In the data rows, the value 128 means zero.
Some points:
[124 114 151 190  74 154 165 124 100 164 133 213 140 128 111 144 140 174 130 154 180 188 193 118 175 194 130 148 126 154 153 157 109 176 137 176  85 126 153 125  92 167 148 124  71 123 175 157 129 189  87 135  96 101 173 204 118 182 115 171 117 123  78 142]
[167 161 168 175 136 144 157 197 189  98  59  90 111 162 126 210 119 101 120 131  85 141 149  89 187 131 108 162 178 122 163 101 125  97  98  83 123 136 142 134 187 130 155  94 162  93 145 137 184 137 146  76 160 108 175 147 119 191 170 138 115 133 126 133]
[101  82  43 143 130  75 106  77 122 139 143 165 117 170 127 122 143 119 149 193 149 111 116 153  50 137 146 115 109 106 108 157 128 143 119 150 142 158 147 156  46 103  95 161 163 128 165 190  86 102 155 177 129 117  85 145  55 108  50 120  92 111 113 158]
[113 174 143 179 147 128 124  98 139 127 167 141 113 112 157 175 131 158  64 105  61 111 107 133 112 144 147  99 121 189 128 165 130 106 119 114 164 148  81 172 119 129  81 106 128 115 157 137 164 153 147 133 208 102 100  75 132 142 124 126 108 142 123 123]
[ 87 138 141 142 125 102 125 158 150 152 162 165 146  93 146 131 132 151 176 106 151 151 140  64 117 102 125 145 112 128  95 105 221 155 132 146 110 154 143 101 122 113 168  89  94  55 198 131 124 140 148 119 104  66 160  85 130 131  85 117 158 141 138  87]
[107 106  95  88 147 155 110 116 159 139 106 125 114 107 135  69 111  93 132 134 123 115 147 170 141 173 114  94  96  72 140  96 103 106 140 146 181 104 158 149 110 120 144 220 112 176  91 101 114  72 109  89 147 181 120 132  85 111 130  54 101 107 175 152]
[130  73 190  92 129 153 140 136  65 130 135 154 119  94 142  86  75 133  74 138 128 118 128 116 116 141 124 115 104 142 124 114 161 207 152 111 116 148 108 160 128 168 144 155  99 145 105 130 148 176 150 187 145 159 162 111 117 138 138  69 187 139 151 188]
[164 145 130 109 123 144  98 174  73 114 131 149 145  43 135 108 164 126 149 107  72 124 164 114 133 140 137 164 128 158 138  88 138 159 138 108 173 119 150  88 149 119 169 129 151 101  96  73 141 106 162 146  84 168 160 168 113 124 123 115 137 117 176  88]
[126 113  92  98 157 168 116  93 103 125  92  89 128  99 123 124 182 110 119 110 138 149  31 146 105  60 100 126 156 179 138 167  96 112 154 114 128 159  56 167 141 140  82 118 132 146  91 130 137 107 125  99 176 156 132 127 161 165 127  93  59  85 164 111]
[104 127 114 166 139 172 134 116 159  99 120  80 101  91 121 213 119 134 124 126 146  81 108 148 164 109 128 141 138 153 145 130 107 104 199  83 109 112 114 164 177 146 100 153 160 136 108 112 120 113  73 160 148 132 105 140 146  91 113 143  59 175 134 171]
[153  85 137 106 168 152 125 125 136 122  99 124  58 138 117 106 105 106 184 146 117  97 147 143 106 161 159 106 136 125  92 105 100 112 117 138 167  65 137 170 142 105  78 169 208 125 107 106  92  85 164 124  68 156 114 132 129 149 112 111 174 113 110 133]
[114 187 143  74 138 148 111 143 176 115 194 136 138 112 157  79 160 109 145 145 148 131 178 109 138 146 114 130  91 130 113 114  95 123  99 139  95 128 197 113 124 107 139 123  88  85 134  97 139 118 160 143  58 157 119 134 129 132 134 122 160 150 164 132]
[157 170 177 156 122 132 135 160 166 113 150  64 101 116  84  76 153 117 132  68  91  88 182 112 121 121  74 127 183 136 201 147 122 105 136 185 156 136 145 126 189 164 128 125 150  98 133 121 200 129  88  96 136  51 192 136 132 104 166 129 141 100 146  91]
[113 113 120 160 136  85 126 100 154 120 152 161  55 152 128 175 109 157 157 196 135 132 127 101  78 170 144 132  60 142 111 197 129 168 161 108 162 131 100 126  30  99 156 156 148 146 127 156  97 126 110 147 113 127 104 125 135 211 108 106  61 179 132  93]
[171 118 143 130 139 109 129 159 140 128 125 152 208 165 104 102 142 148 114 134 139 135 130  74 152  40 113 172 186 116 120 155 116 160 139 108 119 205 145 116 112  81  60 126 106 103 114 156  82 125  75 122  93  93 136  98 132 120 169 188 165  95  85 105]
[ 88  87 145  82 150 114 122 144 128 148  98  91  68 127 164 125 127 127 131 183 184 154 139 166 139 175 129 129  87  82 143 128 133  81 138 114 199 127 112 146 129  83 127 158 119 157 100 129 124 124  92 137 137 154 139 177 130 143  76 117  67 111 141 178]
[133 112 104 143  91  75 135 118  98 153 164 140 214 166 174 204 132 150 131 111  85 145 116  88 131 114 111  67 159 115 103 190 155  95 132  92 131 168  86 106 121 120 118 110  77 130 155 116 127 172  63 150 185 106 138  69 167 130 157 110 123 151 107 164]
[127 134 126 152 146 160 151 130 157 105  85  89 103 110 120 160 159  90 132 137 166  95  96  90 113 126 145 147 110 134 140 122 189 155 104  91 106 132 115 138 123 151 138 128 102 102 114 142 153  79 128 216 166 103 157 101 105 149 152 135 115 143 144 115]
[111 108 105 134 138  87 115 135 165  64 107 121 150 105 102  73 131 189 114  79 145 101 133 121 163 117 154 173 124 125 132 122 130 126  87 119  88 135 141  62 116 128 111 143 170 120 137  82 150  90 142 154 121 120 127 165 109 103 143 155 124 171 137 147]
[163 132 133 141 156 161 132 120 112 118 115  60  84  53 109  53 161 101 111  82 132 175 111 152 168 160 131 169  87 135 160 104 150  85 139 121 142 111 143 156 188 116 125 169 162 116  92 137  92  69 184 107  92 126 127 157 164 179 190  90 143 111 191 121]
[127 119 187 107 109 153 136 174 146 126 139  78 154  89 120 115 120 100 127 131 103 170 167 194 154  98 134 122  92  87 175  72 134 136 138 157 124 105 113 129 154 164 113 145 119 124 127 108 136 109 147 117 132 136 147 143 142 140 174 106 186 117 135  40]
[136 116 121 149 119 118 139 134 166  84 109 109 141 158 127 173  95 151 134 105 118  70  78 152 160 139 176 110 102 193 127 126 125 139 121  72 109 116 133 121 148 111 171 192 106  88 168 118 157 121 160 148 131 191 111 146 101  53 122 156 118 114 163 105]
[150 170 120 105 105 117 175 126 101 158  95 131 110 151 119 171  94 146  93 119  71 129 104 149 146 109 133 135 137 154  94 125 136  68 124  99 108 140  86 160 164 133 104 141 128 158 104 121 126 141 147  96 132  83  99 118 142  87 137 155 113 111 120 118]
[118 135 142 179  82 151 181 179  70 155 144 176 159 161 148 147 110 120  91  95  45 163 104 149  93 116 112 150 139 148  94 195 108 128  86 119  78 177  64 127 142 124  97 106 106 134 183 119 136 217 126 124 196 154 124 150 194  94 114  95 160 150  47 146]
[122 123 147  65 115 130  67  73 161 122 107  81 158 158 151 196  66 128 116 113 138 112 122 115 103 117  98  98 169 101 137 133  97  85 131  57 143 112 144 140 124 120 146 105 134 144  89  85 135 147  77 135 141 114 206 145  99 117 149 124 152 163 100 186]
[ 94 144  94  36 125 135  22  46 222 139 135 136 136 167  74 102 220 106 107 152 171 100  84 141  70  75 139 141 120  41 181 120 155 117 129 143 112 118 100 109  96 162 142 110 162 134  75 122 104  75 108 208 120 218 132 131  92 140  91  79  60 131 188 164]
[ 97 120 173  98 155 188 116  84  99 152 117 160  97 144 145 126 124 147 151 132 160 130 147  92 143 152 107  91 132  60  82 167 109 103 116 181 110 159 127 115  64 186 168 123 145 131 149 155 116 185 162 137 113 103 153  93 161 136  60 170 103 127 111 149]
[140 126  89 144 153  96 143 146 155 172 106 119 192 162 147 161 139  90 120 112 158 104 105 150 154 111 128  95 154 145 113  96 141 170 102 134 127  80 177 102 156 178 115 108 149  66  74 128  84 102  94 160 139  81 112 119  64 129 144 148 159 132 128 120]
[141 179 138 140 147 117 160 127  67 121 173 145 190 139 151 113 108 101 144 146 193 108 103 151 127  91 128 143 152 160 108  91 154 118 147 184 144 158 152 149  98 109 125 110 181 100 115 160 107 154 144 112  99 129  58  79 142 140 156 133 137  85 101 132]
[123 137  92 109  80  60  91  90  66 123 136 176  99  90  97 102 146 175  84 108 114 147  75  31  43 129 102  75 174 147 103 170 148 167  92  92 159 176  74  79  80 103 114  56 125 115 155 168 113 174 142  52  91 158  68  54 158 100 109 162 147 162 101  81]
[156 120 138 135 164 113 118 152  97  93 115 168  83 121 118  92 123 105 166 162 109 125  98 108 165 106 147 147 146 173  85 167 152 154  92 140  97 117  79 127 118  88 117  39 133 123 133 171 111 109 126 111 135 102  88  80 155 135  73 146  81  82 130  69]
[108 114  82  63 142  69  89 101 144 111  83 122 112  48 146 159 123 184 131 166  83 131 196  97 123 150 140  62  72 117  99 142 135 143 107 115 188 154 172  85 113 109 142 237 109 156 146 122 125 111  68  80  79 166 147  77  85  90 103  96 160 142  95 148]
[137  83 128 135 166 131 147 139 124 103 146 126 128 105 145  99 137 109 139 134 137 120 150 171 112 153 119 173 136 102 151  61  63 165 134 126 164 123 170 111 142 123 159 166  85 187 156  96 137 134 150 121  67 150 101 178 111 123 133 137 159  99 113  88]
[136  62 101 123 138  71 154 154 112  81 134 190 108 137 161 109 119 155 145 153 161 138 158  91 110 129 151  98  81  99 121 112  84 103 164 179  88 117 135 129 107 133 143 196 132 109 141 118 102 142 143  97  98 151  96 122 110 115 136 135 144 137 102 163]
[149 168 126 120 133 137 150  73 100 156 138 109 194 170 153 122 112 132 147 161 170 170 150 121 104 126 128 118 139 145  95 148 133 135 135 177 151 101 160 118 124 140 196 114  82 165 143 170 119 157  85 120 142  75 129 116 153 161  81 143 127 141 114 135]
[170 167  81 105  67 146 113 150 126 135 168  91 139 157 115 146  89 143  92 112 104 155 106 159 118 122 155 105 152  96 168  98  68 120 109 135  81 102 171 102  97 134 133 132 196 168  98 143 149  80 180  85 160 131 129 113 114  59 162 146 146 137 150 161]
[134 109  66  68 143  76 123 138 193  90 147 113 118 170  94  93 144 110 129 136  58 103  74 183 110  39 134 108 131 160 132  96 130 194  95 125 160 101 111  97  92  79 121 116 121 106 148 104 171  93 168 149 143 190  61 144  84  55 125 156 154 134 142 169]
[ 75 160 115 120  77  58 109  77  90 132 146 109 131 157 183 117 113 150 116 112 118 120  74 128 148 100 148 150 159 113 122 130 123 133 172 105 159 128 101  95 112 139  98 117 110 147 159 118 133 137  83 106 151 142 101 108  92  63 175 104 157 131 103 108]
[165 135 151 144 113 178 116 156  94 152 114 136 101 127  59 144  95  99 125  84  87 104 118 173 159 130 129 147 154 162 135 118 112  99 143 133 106  92 157 138 166 137  82  77 122 189 105  65 162 162 169  98 139  94  94 149 135 120 175 158 138 131 153 132]
[ 76 150 167 180 107 168 175 104  84 151 100 123 187 148 127  91 139  54 104 116 181 162 140 136 128 128 158 135 132 101 149 151 190 142 168  96  84 131 106 149 201 140 128  72  97 103 118 181  89 142 105 145 184 103 226 138 184 155 149  85 109 114 134  88]
[110 104 118 175 131 129 141 128 138 138 124 164  70 135 150 144 101 147 163 142 176 184 139 101 101 161 141 147  76 126  91 110 113 161 113 170 153 103  99 157 112 121 163 121 128 156  90 140  92 142 126 148 156 131  89 136 154 181 101 162 100 102  99 144]
[154  95 174 186 111 188 102 139 100 174 127  92 186 165 143 141 136 104  99  72 140  85 149 186 171 177  79 120 132 134 149 101  91  31 129 164  79  73 149 136 203 137 104 106 114 143  90 107 173 127 145 119 101  62 126 155 143 114 144  95 129 146 115 116]
[137 190 153 157 132 158 179 195 154 163 162 139 100 102  50 102 157 151 196 157 134 131 220 121 154 186  85 172 129  97 147 109 163 117 112 156  85 122 153 154 144 144 156  58 117 158 190 147 127 130 140 118  90 158 179 184 180 190 108 201 160 121 123 111]
There is one direction along which these points spread out most. Take the direction at right angles to it along which they spread out most. Then take the direction at right angles to both along which they spread out most. Go by this last direction. For each point below, how far along it does it lie, from 0 to 99? 50 is the average, and the first point above lies past it. One standard deviation of the points above along it is 16.
[127 134 126 152 146 160 151 130 157 105  85  89 103 110 120 160 159  90 132 137 166  95  96  90 113 126 145 147 110 134 140 122 189 155 104  91 106 132 115 138 123 151 138 128 102 102 114 142 153  79 128 216 166 103 157 101 105 149 152 135 115 143 144 115] 47
[ 87 138 141 142 125 102 125 158 150 152 162 165 146  93 146 131 132 151 176 106 151 151 140  64 117 102 125 145 112 128  95 105 221 155 132 146 110 154 143 101 122 113 168  89  94  55 198 131 124 140 148 119 104  66 160  85 130 131  85 117 158 141 138  87] 67
[157 170 177 156 122 132 135 160 166 113 150  64 101 116  84  76 153 117 132  68  91  88 182 112 121 121  74 127 183 136 201 147 122 105 136 185 156 136 145 126 189 164 128 125 150  98 133 121 200 129  88  96 136  51 192 136 132 104 166 129 141 100 146  91] 46
[156 120 138 135 164 113 118 152  97  93 115 168  83 121 118  92 123 105 166 162 109 125  98 108 165 106 147 147 146 173  85 167 152 154  92 140  97 117  79 127 118  88 117  39 133 123 133 171 111 109 126 111 135 102  88  80 155 135  73 146  81  82 130  69] 52
[124 114 151 190  74 154 165 124 100 164 133 213 140 128 111 144 140 174 130 154 180 188 193 118 175 194 130 148 126 154 153 157 109 176 137 176  85 126 153 125  92 167 148 124  71 123 175 157 129 189  87 135  96 101 173 204 118 182 115 171 117 123  78 142] 87
[113 113 120 160 136  85 126 100 154 120 152 161  55 152 128 175 109 157 157 196 135 132 127 101  78 170 144 132  60 142 111 197 129 168 161 108 162 131 100 126  30  99 156 156 148 146 127 156  97 126 110 147 113 127 104 125 135 211 108 106  61 179 132  93] 68
[130  73 190  92 129 153 140 136  65 130 135 154 119  94 142  86  75 133  74 138 128 118 128 116 116 141 124 115 104 142 124 114 161 207 152 111 116 148 108 160 128 168 144 155  99 145 105 130 148 176 150 187 145 159 162 111 117 138 138  69 187 139 151 188] 55
[ 94 144  94  36 125 135  22  46 222 139 135 136 136 167  74 102 220 106 107 152 171 100  84 141  70  75 139 141 120  41 181 120 155 117 129 143 112 118 100 109  96 162 142 110 162 134  75 122 104  75 108 208 120 218 132 131  92 140  91  79  60 131 188 164] 42
[ 88  87 145  82 150 114 122 144 128 148  98  91  68 127 164 125 127 127 131 183 184 154 139 166 139 175 129 129  87  82 143 128 133  81 138 114 199 127 112 146 129  83 127 158 119 157 100 129 124 124  92 137 137 154 139 177 130 143  76 117  67 111 141 178] 64
[163 132 133 141 156 161 132 120 112 118 115  60  84  53 109  53 161 101 111  82 132 175 111 152 168 160 131 169  87 135 160 104 150  85 139 121 142 111 143 156 188 116 125 169 162 116  92 137  92  69 184 107  92 126 127 157 164 179 190  90 143 111 191 121] 57
[127 119 187 107 109 153 136 174 146 126 139  78 154  89 120 115 120 100 127 131 103 170 167 194 154  98 134 122  92  87 175  72 134 136 138 157 124 105 113 129 154 164 113 145 119 124 127 108 136 109 147 117 132 136 147 143 142 140 174 106 186 117 135  40] 54
[118 135 142 179  82 151 181 179  70 155 144 176 159 161 148 147 110 120  91  95  45 163 104 149  93 116 112 150 139 148  94 195 108 128  86 119  78 177  64 127 142 124  97 106 106 134 183 119 136 217 126 124 196 154 124 150 194  94 114  95 160 150  47 146] 36
[150 170 120 105 105 117 175 126 101 158  95 131 110 151 119 171  94 146  93 119  71 129 104 149 146 109 133 135 137 154  94 125 136  68 124  99 108 140  86 160 164 133 104 141 128 158 104 121 126 141 147  96 132  83  99 118 142  87 137 155 113 111 120 118] 31
[113 174 143 179 147 128 124  98 139 127 167 141 113 112 157 175 131 158  64 105  61 111 107 133 112 144 147  99 121 189 128 165 130 106 119 114 164 148  81 172 119 129  81 106 128 115 157 137 164 153 147 133 208 102 100  75 132 142 124 126 108 142 123 123] 30
[136  62 101 123 138  71 154 154 112  81 134 190 108 137 161 109 119 155 145 153 161 138 158  91 110 129 151  98  81  99 121 112  84 103 164 179  88 117 135 129 107 133 143 196 132 109 141 118 102 142 143  97  98 151  96 122 110 115 136 135 144 137 102 163] 65
